128 stands for zero in the data rows.
Here are some points:
[118  83 123  74 106 123 116  66 123  53 116 116 126 121 124 126]
[129 201  86 149 148 128 191 136 130 181 157  47 130 130 130 133]
[133  90 170 160 125 140  77 217 129 100 106 213 130 122 134 124]
[134 121 149 127 113 129  70 144 127 209 112 188 127 146 127 132]
[119 164 126  84 143 137 173 145 131  75 140 113 126 125 125 129]
[122   1 202  95 116 132  71 128 129   0  90 255 126 106 134 113]
[128  67 132 138 105 128  92 136 130  64 109 137 129 117 125 124]
[128  39 176 134 105 143  50 215 135  28  89 227 127 115 132 120]
[115 139 121  17 103 126 118  62 126 142 124 122 125 138 118 131]
[133 129 111 184 137 129 150 157 127 114 136  87 130 119 132 124]
[135 185 157 186 180 131 167 167 129 193 145 177 129 140 135 133]
[122 136 105 109 120 124 138 101 127 131 130  85 127 129 123 129]
[128  34  69 171  76 129  97 145 129   0 105  14 129  93 126 116]
[122 105  89 104  94 123 114  93 129 116 121  57 126 122 121 125]
[122 181 185  69 163 128 135  82 127 220 135 246 128 155 129 138]
[136 181  83 164 121 133 138 169 129 215 139  48 130 134 125 132]
[122 173 128 107 162 118 192  61 123 142 154 115 126 134 129 131]
[129  36  29 162  37 128  71 147 129  32 102   0 129  94 120 118]
[137 235 178 158 190 134 163 177 128 255 155 218 131 155 137 140]
[131 173  98 198 158 143 209 231 133  48 152  46 129 108 134 123]
[131 105 115 146 102 132  84 197 132 137 114 114 128 127 126 126]
[128 150  96 124 121 119 141  89 127 171 135  68 127 130 123 132]
[128 122 143 119 149 115 151  57 123 126 134 148 127 131 128 127]
[136 160 101 190 114 132 107 187 129 231 129  85 130 135 128 131]
[125 121 144  80 115 122  88  85 128 180 116 171 127 142 123 113]
[139  58 142 188  92 133  24 200 130 166  93 178 130 128 129 126]
[131  85 180 133 132 124  79 110 125 152 111 234 129 136 132 128]
[139 146 189 180 157 130 101 190 131 218 123 251 130 145 136 132]
[134 162  59 164  98 129 121 161 127 214 132   9 131 127 120 130]
[130 121  46 146  86 124 124 112 128 134 128   0 128 115 121 128]
[158 137 160 176 175 122 179 131 128  93 142 170 129 125 139 125]
[123 134 179 108 176 123 175  92 124  70 143 210 126 131 133 125]
[121 118  72  73  72 124  90  88 127 161 117  37 126 129 115 130]
[134   9 120 145  65 130   0 161 128  98  78 183 127 118 125 122]
[131 166 187 157 203 128 191  94 123 149 151 225 131 138 139 130]
[124 182 125 108 160 118 192  61 123 167 154 106 127 137 129 134]
[119 105  80 107 111 118 166  62 125  40 134  22 125 111 122 124]
[148 146 217 237 184 128  98 208 129 254 123 255 130 152 145 130]
[124  74 131 110 116 119 114  59 123  80 118 134 128 122 126 128]
[117 107 130  73 116 122 126  70 125  86 123 131 126 127 124 127]
[136 196 106 190 160 131 184 176 130 187 152  84 131 131 134 130]
[126 205 188  93 203 124 209  81 126 160 158 225 127 147 135 136]
[124 104 136  81 108 128  89 104 127 129 113 153 128 134 124 129]
[130 147 164 137 162 128 147 133 127 145 136 191 128 137 135 128]
[130 150 180 166 197 125 202 124 128  87 148 200 126 129 142 126]
[136 186  99 209 169 124 209 146 127 161 158  56 130 125 134 130]
[124 199 171 116 200 127 238  96 129 135 160 192 125 140 137 132]
[123 183  63 106 114 138 174 159 132 111 145   0 127 120 121 129]
[131 136  88 208 149 123 200 130 127  58 150  31 130 110 132 122]
[132 140 150 139 149 120 124 117 127 154 137 171 128 136 132 132]
Here are 10 more points, each followed by its number:
[126 144  95 153 136 123 170 120 126 101 144  52 127 117 126 128] 0
[128 161  70 146 114 133 159 165 132 117 141  11 128 119 125 128] 1
[121 100 125 188 132 122 128 131 126 116 129 121 144 120 129 126] 2
[119 111  80  40  73 121  97  57 124 136 118  53 125 128 114 131] 3
[124 119 123 109 134 122 155  85 127  82 132 107 128 121 127 127] 4
[127   0 219  98 103 130  16 125 126  34  76 255 128 123 132 120] 5
[131 106 164 156 140 139 115 192 132  82 119 196 129 124 134 125] 6
[131 164 167 151 167 131 150 162 129 167 137 197 129 138 135 129] 7
[123 210 201 115 212 142 214 175 133 111 157 251 127 139 140 127] 8
[139 253 127 237 216 130 245 180 127 225 179 104 130 139 141 136] 9
Which of these numbered points is nearest to each point below, ignoring the 2 directions in which the first points spread most? Its number follows each.
[131 232 151 152 187 142 170 199 133 187 161 162 130 141 134 134] > 1
[130 167 157 123 142 141 120 200 132 168 129 192 132 139 129 129] > 1
[123 139 212 122 188 140 173 174 131  41 135 255 127 125 139 123] > 8
[136  24 175 173 111 122  48 133 126  89  93 228 129 122 136 121] > 2
[130 171  63 164 127 129 187 140 129 127 150   0 127 119 127 126] > 7
[129  43 238 117 143 125  60 117 129  80  95 255 129 133 137 123] > 5
[132 203  76 168 160 123 231 109 126 145 169   4 128 122 132 132] > 0
[130  71 186 156 138 136 100 195 129  31 109 234 128 116 135 119] > 6
[146 110 171 235 159 128 113 202 131 152 124 211 131 128 141 128] > 9
[136 207 204 165 203 139 166 206 132 210 148 255 129 150 143 135] > 1
[110 129 115   0  88 127 101  55 127 128 116 114 123 137 112 132] > 3
[122 140 140 100 153 124 179  75 129  84 139 138 127 125 129 126] > 4
[121  98 187  83 153 120 128  63 124  82 124 237 128 131 130 126] > 4
[134  59  95 182 100 121 108 121 127  64 115  63 131 109 129 120] > 2
[125 167  93 114 116 125 163  96 128 160 143  13 128 125 123 131] > 5
[124  68 110 100  85 128  86 122 130  59 110  99 127 115 122 122] > 5
[131 214 169 145 182 141 170 197 131 200 149 199 129 145 136 134] > 1
[125 184 143 162 196 138 246 167 132  31 162 118 127 113 137 124] > 8
[118 145  59  30  63 126  93  74 129 189 121  23 125 133 111 134] > 3
[120  32  60  92  37 126  50 101 127  51  92  14 126 108 114 122] > 5
[124 206 133 125 188 118 226  68 124 161 169 118 126 138 133 134] > 4
[124   7 140  82  61 133  17 129 128  29  79 167 127 113 121 120] > 5
[115 150  92  20  84 132 106  87 128 151 122  71 124 136 113 133] > 3
[134 197 203 169 220 130 195 144 129 182 159 255 128 145 141 134] > 0
[127   0 139 120  52 140   0 191 131  29  70 167 129 109 122 117] > 1
[123  92  66 125  72 137 102 165 131  54 113   9 127 105 121 121] > 1
[137 101 162 157 116 141  62 220 136 145 105 207 128 133 132 127] > 1
[119 137 169  86 168 123 181  71 126  65 140 185 124 130 130 126] > 4
[128 175 146 162 180 128 202 129 127 121 153 143 129 130 135 129] > 0
[127  73  95 161 102 132 123 170 129  10 114  57 129 102 128 119] > 6
[127 151  48 160 122 123 199 117 127  68 151   0 128 107 126 126] > 0
[124  59 123 103  84 124  63 101 127 102 101 132 125 123 121 125] > 5
[129 168  78 138 114 137 146 179 130 134 136  32 130 123 126 128] > 1
[145 255 167 242 241 128 246 174 130 255 184 180 134 152 149 136] > 9
[133 104  92 187 115 126 129 145 148 104 126  58 128 116 131 126] > 2
[124  77 128 136 120 128 122 134 127  31 117 120 129 110 129 121] > 0
[175  87  50 177  63 120  66 110 124 197 112   0 131 121 119 130] > 2
[130 182 128 156 167 126 192 127 127 145 152 108 129 133 133 138] > 0
[137 234 115 204 197 128 232 151 130 207 172  85 131 137 136 134] > 2
[138 166  94 205 147 126 177 149 126 161 150  53 130 126 132 129] > 2
[141 184 182 222 195 131 165 195 128 213 149 222 133 144 143 133] > 9
[127   1  68 128  25 139  26 197 133   0  78  24 129  92 116 115] > 1
[124  32 145 102  86 125  54 117 128  54  95 168 128 117 124 123] > 5
[118  91 121  23  86 124  81  54 126 110 108 128 125 128 115 128] > 3
[131 126 104 181 137 123 155 132 128 105 137  74 130 117 129 126] > 2
[122 105  84 101  94 132 127 118 128  64 123  42 126 114 120 125] > 5
[133 158 116 156 141 130 157 151 129 140 141 101 129 128 131 130] > 7
[128  52 155 135 114 124  80 123 125  69 103 187 127 119 130 124] > 0
[120 110 148  40 103 121  77  53 126 173 114 181 126 145 120 132] > 3
[128  39 152 123 100 131  69 134 128  41  97 177 127 115 126 122] > 0
[121 118 100  40  77 129  77  90 128 162 113  93 126 133 114 132] > 3
[132 144 171 165 175 129 162 141 125 118 140 198 130 128 138 127] > 0
[127  99  59 143  83 129 122 130 130  75 124   0 129 108 120 125] > 7
[114 188 111  10 113 129 139  74 106 185 137 105 124 144 115 135] > 3
[116  69  53  37  36 123  69  62 129  84 104   0 128 116 107 128] > 3
[132 196 113 189 177 136 230 176 128 100 163  70 157 120 136 129] > 6
[123 158 123 112 163 119 201  61 124  98 152 102 127 127 128 127] > 4
[130 191 130 126 145 139 151 176 131 177 139 133 127 137 131 132] > 1
Now 10 new points, numbered from 0 again:
[123  24 164  91  91 135  47 146 130  16  88 206 127 114 126 121] 0
[124 196 123 103 160 123 191  78 125 178 155 107 127 141 128 135] 1
[124  87 180 113 142 131 112 121 128  69 116 220 126 126 131 123] 2
[124   0 136  86  48 123   0  99 128  36  73 166 128 113 120 118] 3
[129 125 173 126 163 118 146  75 123 136 134 205 128 135 132 126] 4
[133  95  91 161  94 135 103 179 131  80 117  57 129 113 113 123] 5
[120 120  90  35  64 122  59  76 123 206 111  81 127 141 112 131] 6
[135 111 114 140 114 119 108  85 124 171 124 108 128 130 124 130] 7
[130 127 112 103 111 130 110 157 130 141 122 104 128 127 127 126] 8
[129  89 103 144  99 118  93  92 125 144 118  88 127 125 122 127] 9
The same question for these:
[129  23 194 109 117 117  76  76 126  78  93 255 129 127 131 124] > 4
[131 179 214 149 225 115 202  67 122 176 159 255 127 150 142 133] > 4
[130 156 184 166 201 121 195 110 127 111 153 211 127 132 140 129] > 2
[118 144 115  13  78 130  63  87 130 213 113 129 124 146 113 137] > 6
[126 134 189 109 172 126 153 104 127 106 138 232 128 134 135 127] > 2
[127  54 193 108 138 125  93 107 128  50 106 248 128 127 131 123] > 2
[131 157 135 166 177 122 209 100 127  93 157 114 126 126 133 129] > 2
[126 116  99 115 104 126 114 111 127 121 124  75 129 123 122 129] > 3
[127 189 100 116 121 138 138 164 132 202 140  79 128 137 138 135] > 8
[125  94 216  98 142 141  77 178 131  92 101 255 127 137 130 125] > 0
[125 111 125 102 112 134 113 142 131  87 116 128 126 124 125 125] > 0
[124  77 153 114 131 120 113  68 127  76 120 175 126 117 127 149] > 4
[130 134 200 159 201 125 190 121 126  68 145 240 129 126 141 124] > 2
[142 104 206 207 158 138  85 227 130 144 112 255 130 135 141 127] > 5
[144 250 146 240 225 142 221 241 134 225 169 193 130 144 145 133] > 5
[126 255 127 177 238 119 255  93 127 138 195  84 130 133 144 132] > 2
[132 161  65 165 112 126 150 133 128 178 141   9 129 127 124 146] > 9
[113 126  48   6  40 129  76  71 128 162 114   0 123 130 107 125] > 6
[131 216 129 132 172 124 190 105 128 225 160 129 128 148 132 136] > 3
[127  44 133 107  86 124  55 106 128  81  97 149 128 118 123 124] > 3
[121 116 121  53  87 123  66  76 126 196 111 138 126 142 118 132] > 6
[124 152  75 111 108 137 155 158 132  82 136  26 129 116 123 128] > 0
[125 106 114  89  94 128  89 110 128 134 115 111 127 130 121 127] > 3
[126 171 138 118 153 125 150 116 128 188 141 149 127 142 128 133] > 3
[130 177  74 119 123 112 158  44 124 232 150  26 128 140 120 138] > 7
[127 206 144 156 206 125 244 112 128 117 172 129 128 133 137 130] > 2
[130 156 177 128 164 136 141 166 130 144 133 212 128 138 130 128] > 0
[118  95 112   6  65 127  50  71 126 148 101 123 125 135 110 131] > 6
[121 151 156  98 173 116 197  36 124 104 151 163 124 133 132 130] > 4
[124 108 151 117 139 121 134  88 127  99 128 169 128 129 130 127] > 4
[118  68 108  53  60 120  35  70 126 159  97 116 126 130 116 129] > 6
[126   6  78 130  44 124  38 122 127  33  87  46 128 104 119 118] > 9
[124 160 159  93 158 124 155  76 124 171 141 182 128 143 130 134] > 1
[128  86  77 151  87 124 109 120 126  93 118  32 130 114 121 123] > 9
[128 113  76 124  93 124 117 104 128 117 125  31 128 119 121 127] > 3
[127 179  81 143 141 122 188 101 126 154 153  29 130 126 126 131] > 3
[129 192  90 141 132 114 198  50 124 210 161  48 127 140 127 134] > 7
[132 106  84 180  98 135 113 190 128 101 121  43 125 112 126 123] > 5
[122 215  88  59 124 129 162 100 127 224 148  59 125 143 120 137] > 6
[140 255 191 220 236 137 217 216 130 255 169 235 131 152 148 137] > 5
[119 179  99  48 113 132 136  95 128 192 135  87 126 143 118 134] > 6
[138 206 116 211 176 130 192 181 129 196 158 100 128 133 136 132] > 5
[130 112 181 144 165 123 145 114 128  98 130 221 127 131 136 127] > 2
[139 190 171 196 186 138 158 215 131 195 144 208 130 141 140 130] > 5
[146 204 120 255 178 141 183 255 133 197 154 100 132 131 140 130] > 5
[126 106  98 102  94 123 100  93 128 143 117  80 128 126 120 130] > 3
[129 117 131  98  90 139  57 177 131 176 107 157 128 136 123 129] > 8
[127  96 109 107  80 133  65 156 128 132 106 107 129 124 119 127] > 8
[131 232 183 146 223 120 226  92 126 223 174 212 125 154 141 136] > 4
[123  70 140  97  95 137  75 149 130  62 104 160 126 119 126 122] > 0
[123 117 180  80 131 132  86 122 128 151 112 244 127 140 127 131] > 3
[139 241 162 216 220 127 222 169 130 239 170 182 130 149 143 131] > 5
[128  92 215 117 165 125 114 111 126  92 120 255 125 136 137 125] > 2
[121 109 141  67 115 124 109  82 126 113 120 156 127 132 124 127] > 1
[132 166 128 145 160 115 168  54 124 209 149 125 126 141 129 134] > 7
[126 122 194 137 193 113 177  50 124 104 144 232 128 135 138 127] > 4
[130 111 111 138 109 123 107 107 128 151 122  98 128 127 125 128] > 9
[120  96 130  60  88 130  70 113 131 119 106 147 125 128 121 127] > 3
